((110, 142, 134, 136, 116), (143, 117, 154, 114, 129), (126, 128, 134, 110, 120)) ⇒ 134
((137, 114, 132, 125, 120, 139, 126), (135, 122, 130, 137, 157, 128, 115), (107, 157, 140, 131, 126, 127, 135)) ⇒ 132
((117, 101, 103, 130, 135, 124), (126, 122, 132, 128, 128, 136), (138, 123, 134, 133, 126, 137)) ⇒ 103
((116, 136, 121, 117), (119, 149, 135, 103), (112, 131, 112, 128)) ⇒ 121
((108, 113, 127, 134, 156, 119, 126), (106, 105, 135, 133, 134, 115, 121), (108, 116, 128, 127, 118, 121, 125)) ⇒ 127
((122, 118, 116, 106), (133, 126, 125, 118), (134, 115, 130, 131)) ⇒ 116
((129, 129, 119, 106, 129), (149, 109, 152, 142, 108), (124, 139, 127, 146, 139)) ⇒ 119
((134, 109, 114, 122, 131), (140, 130, 129, 130, 131), (130, 128, 150, 108, 141)) ⇒ 114
---
[[106 136 105 105 141]
 [101 107 140 118  99]
 [133 126 112 104 105]]
105

[[117 105 114 102]
 [130 102 141 123]
 [125 129 128 116]]
105

[[142 119 130 107 140 127 123]
 [135 111 130 145 136 128 126]
 [119 138 151 108 116 136 139]]
140

[[121 131 118 134 142]
 [146 156 145 130 152]
 [133 143 144 133 119]]
118

[[128 125 139 124 134 139 134]
 [141 141 115 153 132 124 101]
 [137 127 109 135 132 135 127]]
134

[[127 129 152 116 129 132 123]
 [128 130 149 114 130 132 123]
 [127 124 124 141 124 126 126]]
129

[[131 109 109 153 101]
 [139 148 105 105 150]
 [151 136 153 112 101]]
109
---
[[125 126 124 148 133 123 129]
 [141 120 117 138 111 143 136]
 [152 123 118 109  98 151 131]] ==> 141

[[119 129 116 123 118 118 133]
 [110 143 117 104 108 111 135]
 [130 128 134 125 129 130 119]] ==> 110

[[157 124 147 129 147]
 [116 137 120 135 126]
 [125 139 143 150 104]] ==> 116

[[124 105 143 140 138 141 123]
 [143 111 155 111 114 141 110]
 [107 103 112 100 111 156 144]] ==> 143

[[130 154 133 136]
 [122 153 132 136]
 [124 147 131 126]] ==> 122

[[125 124 146 130 100 148]
 [121 112 114 132 118 135]
 [127 155 133 144 125 142]] ==> 121

[[106 132 140 136 119]
 [146 151 124 135 121]
 [153 122 138 120 154]] ==> 146

[[132 129 124 121]
 [133 148 153 124]
 [136 138 129 128]] ==> 133

[[111 109 108 141 121]
 [148 103 144 152 120]
 [103 125 135 121 127]] ==> 148

[[148 124 157 152 140 105 129]
 [108 124 108 122 118 125 141]
 [142 136 130 149 157 138 127]] ==> 108
---
122,125,101,124,126,103
128,113,114,145,128,130
135,111,127,135,128,122
result: 111

122,131,135,131,122
115,134,149,146,122
135,124,113,111,127
result: 124

130,107,150,140,153
111,104,148,98,150
148,156,147,99,126
result: 156

126,128,129,130,131
124,136,148,134,139
134,118,101,119,111
result: 118

102,145,110,144,132,106
139,131,120,110,124,133
131,116,123,152,132,109
result: 116

109,130,129,127,150
147,130,129,126,139
113,121,126,130,122
result: 121

132,104,118,129,123,130,123
106,133,113,115,109,120,156
146,136,141,152,142,125,122
result: 136
---
[[121 133 113 122 120 135 123]
 [124 129 126 128 130 123 126]
 [124 144 152 118 115 137 134]] value 152, 113

[114 135 105 112 127] value 135, 105

[[130 125 121 136 142 124]
 [127 135 112 116 124 135]
 [113 117 106 126 128 143]] value 143, 106

[102 125 133 144] value 144, 102

[[126 108 145 114 125 123]
 [127 153 125 128 132 134]
 [127 113 147 113 126 124]] value 153, 108

[153 136 138 145 103] value 153, 103

[109 113 154 128  99 132] value 154, 99

[[140 107 140 132 130]
 [155 120 132 132 134]
 [154 122 129 133 133]] value 155, 107

[[128 131 130 126 126 127 128]
 [144 132 146 133 112 119 151]] value 151, 112
---
((124, 127, 153, 124, 128, 131, 134), (131, 126, 117, 150, 111, 127, 126), (130, 126, 109, 116, 133, 126, 124)) --> 111
((127, 100, 111, 136, 125, 123, 119), (126, 114, 102, 143, 127, 126, 121)) --> 125
((132, 112, 125, 132, 140, 132, 116), (144, 144, 133, 114, 121, 128, 123), (113, 125, 125, 144, 123, 105, 133)) --> 121
((117, 132, 115, 116, 125), (116, 140, 108, 124, 118), (114, 135, 98, 117, 123)) --> 108
((145, 154, 113, 134, 142), (142, 141, 121, 131, 135), (128, 140, 134, 133, 117)) --> 121
((130, 116, 127, 106, 133), (133, 128, 130, 109, 132), (113, 124, 116, 139, 133)) --> 130
---
[[136 131 124 152 128]
 [131 126 125 113 128]
 [142 130 133 135 131]] -> 142

[[139 115 137 141 136]
 [103 135 105 102 106]
 [127 127 127 125 124]] -> 127

[[137 122 119 132  99]
 [129 124 137 140 118]
 [108 135 128 136 140]] -> 108

[[137 113 112 113 112]
 [144 141 140 143 143]
 [105 144 145 146 143]] -> 105

[[134 124 116 155 106]
 [116 155 106 140 127]
 [140 127 135 132 129]] -> 140

[[143 127 111 141 143]
 [132 124 117 138 151]
 [134 120 115 140 145]] -> 134
---
Q: [120 133 139 103 135 102]
A: 102

Q:
[[121  99 103 128 134 146 127]
 [135 112 141 136 150 127 115]]
A: 115

Q: [102 108 139  99 149]
A: 149

Q: [150 116 107 128]
A: 128

Q: [138 142 133 156]
A: 156

Q: [153 137 132 140]
A: 140
---
[[125, 131, 132, 126, 129],
 [107, 129, 150, 124, 110],
 [105, 153, 137, 117, 122]] Out: 129

[[125, 150, 127, 139],
 [127, 126, 126, 128]] Out: 126

[[140, 143, 139, 124, 120, 131, 136],
 [152, 123, 99, 128, 138, 148, 123],
 [133, 118, 108, 130, 137, 136, 122]] Out: 123

[[106, 121, 140, 100, 144, 139],
 [119, 127, 116, 111, 144, 131]] Out: 127

[[122, 128, 128, 126],
 [110, 132, 155, 109]] Out: 132

[[127, 132, 109, 123, 133, 116, 121],
 [119, 126, 130, 127, 125, 132, 130],
 [110, 120, 111, 105, 112, 120, 151]] Out: 126

[[119, 126, 127, 153],
 [114, 129, 122, 150],
 [140, 128, 132, 103]] Out: 129

[[125, 103, 148, 144, 145, 106, 146],
 [122, 116, 136, 131, 141, 110, 131],
 [121, 116, 137, 130, 140, 111, 131]] Out: 116

[[134, 140, 129, 132, 129, 135, 138],
 [139, 130, 134, 150, 131, 129, 130],
 [134, 135, 133, 149, 133, 142, 131]] Out: 130

[[114, 150, 123, 122, 99, 142],
 [123, 136, 128, 129, 118, 133]] Out: 136
---
[124 118 155 141]
155
[130 126 105 116 138]
105
[133 126 144 135 120  99]
144
[118 103 116 136]
116
[136 135 152 120 115]
152
[ 99 116 151 148 121 119]
151
---
((130, 113, 140, 146, 128, 150, 136), (129, 115, 135, 131, 128, 138, 127)) Answer: 136
((131, 131, 132, 137, 140, 134), (136, 119, 131, 150, 143, 135), (126, 153, 114, 104, 121, 132)) Answer: 134
((129, 140, 102, 118, 148), (127, 124, 138, 131, 120)) Answer: 148
((135, 135, 113, 125), (122, 117, 107, 148)) Answer: 125
(152, 117, 125, 122, 113, 142) Answer: 142
((109, 155, 119, 141, 155), (114, 131, 119, 124, 132), (131, 131, 134, 142, 121)) Answer: 155
(127, 123, 125, 139, 138, 135, 153) Answer: 153
---
[[134, 131, 119, 115, 124], [124, 102, 112, 128, 147], [118, 99, 143, 109, 125]]: 112, 147
[111, 102, 134, 141, 144]: 134, 144
[154, 130, 136, 115, 142, 109, 135]: 115, 154
[137, 120, 105, 133, 112]: 105, 137
[122, 136, 101, 120, 139]: 101, 139
[[118, 123, 150, 150, 130], [121, 122, 141, 153, 124], [127, 119, 130, 142, 129]]: 141, 153
[155, 111, 130, 115, 141, 135, 128]: 115, 155
[128, 103, 120, 157, 133, 128, 113]: 157, 157
[129, 137, 111, 102, 135, 112, 132]: 102, 137
[112, 101, 143, 132, 100, 136, 135]: 132, 143
---
[[138 105 139 128]
 [143 109 134 130]] result: 143, 139

[116 146 123 106] result: 146, 123

[119 126 127 109 101 106 108] result: 127, 126

[117 113 104 126] result: 126, 117

[[149 103 140 139 139]
 [123 144 111 112 111]] result: 149, 144

[[130 134 115 134 124]
 [129 134 103 141 116]
 [145 143 136 100 123]] result: 145, 143

[117 107 152 106 120 109 154] result: 154, 152

[[146 108 112 106]
 [157 100 101 101]
 [144 111 111 110]] result: 157, 146

[[127 123 123 129  99]
 [130 108 132 121 140]
 [129 113 115 135 154]] result: 154, 140

[120 129 151 106 157 124] result: 157, 151
---
[[124  99 123 123 115 129 123]
 [123 117 128 129 115 127 125]
 [122 115 126 139 116 133 126]] >> 99

[[133 128 130 125 122 134 116]
 [137 133 153 150 143 138 137]
 [128 123 124 120 129 129 117]] >> 128

[[122 111 138 115]
 [125 104 129 116]
 [136 126 121 120]] >> 111

[[122 133 124 118 104 122]
 [124 116 133 138 130 131]
 [137 109 148 140 126 114]] >> 133

[[154 133 130 139 116]
 [130 130 127 128 125]
 [135 130 126 134 126]] >> 133

[[131 110 121 118 129]
 [126 123 129 134 124]
 [127 104 113 138 127]] >> 110

[[137 112 108 129 128]
 [146 133 129 117 119]
 [108 108 152 142 141]] >> 112

[[153 133 139 129 116]
 [127 133 139 130 119]
 [126 135 118 132 128]] >> 133
---
[105 132 129 134 124] => 129
[141 125 102 153 117 148 155] => 102
[115 157 148 145] => 148
[131 118 140  99 153] => 140
[101 113 131 108 137 115] => 131
[110 144 150 116] => 150
[141 149 145 151 117 125] => 145
[133 107 129 126 136 118 153] => 129
[113 156 147 147 137] => 147
[104 124 145 158 149] => 145
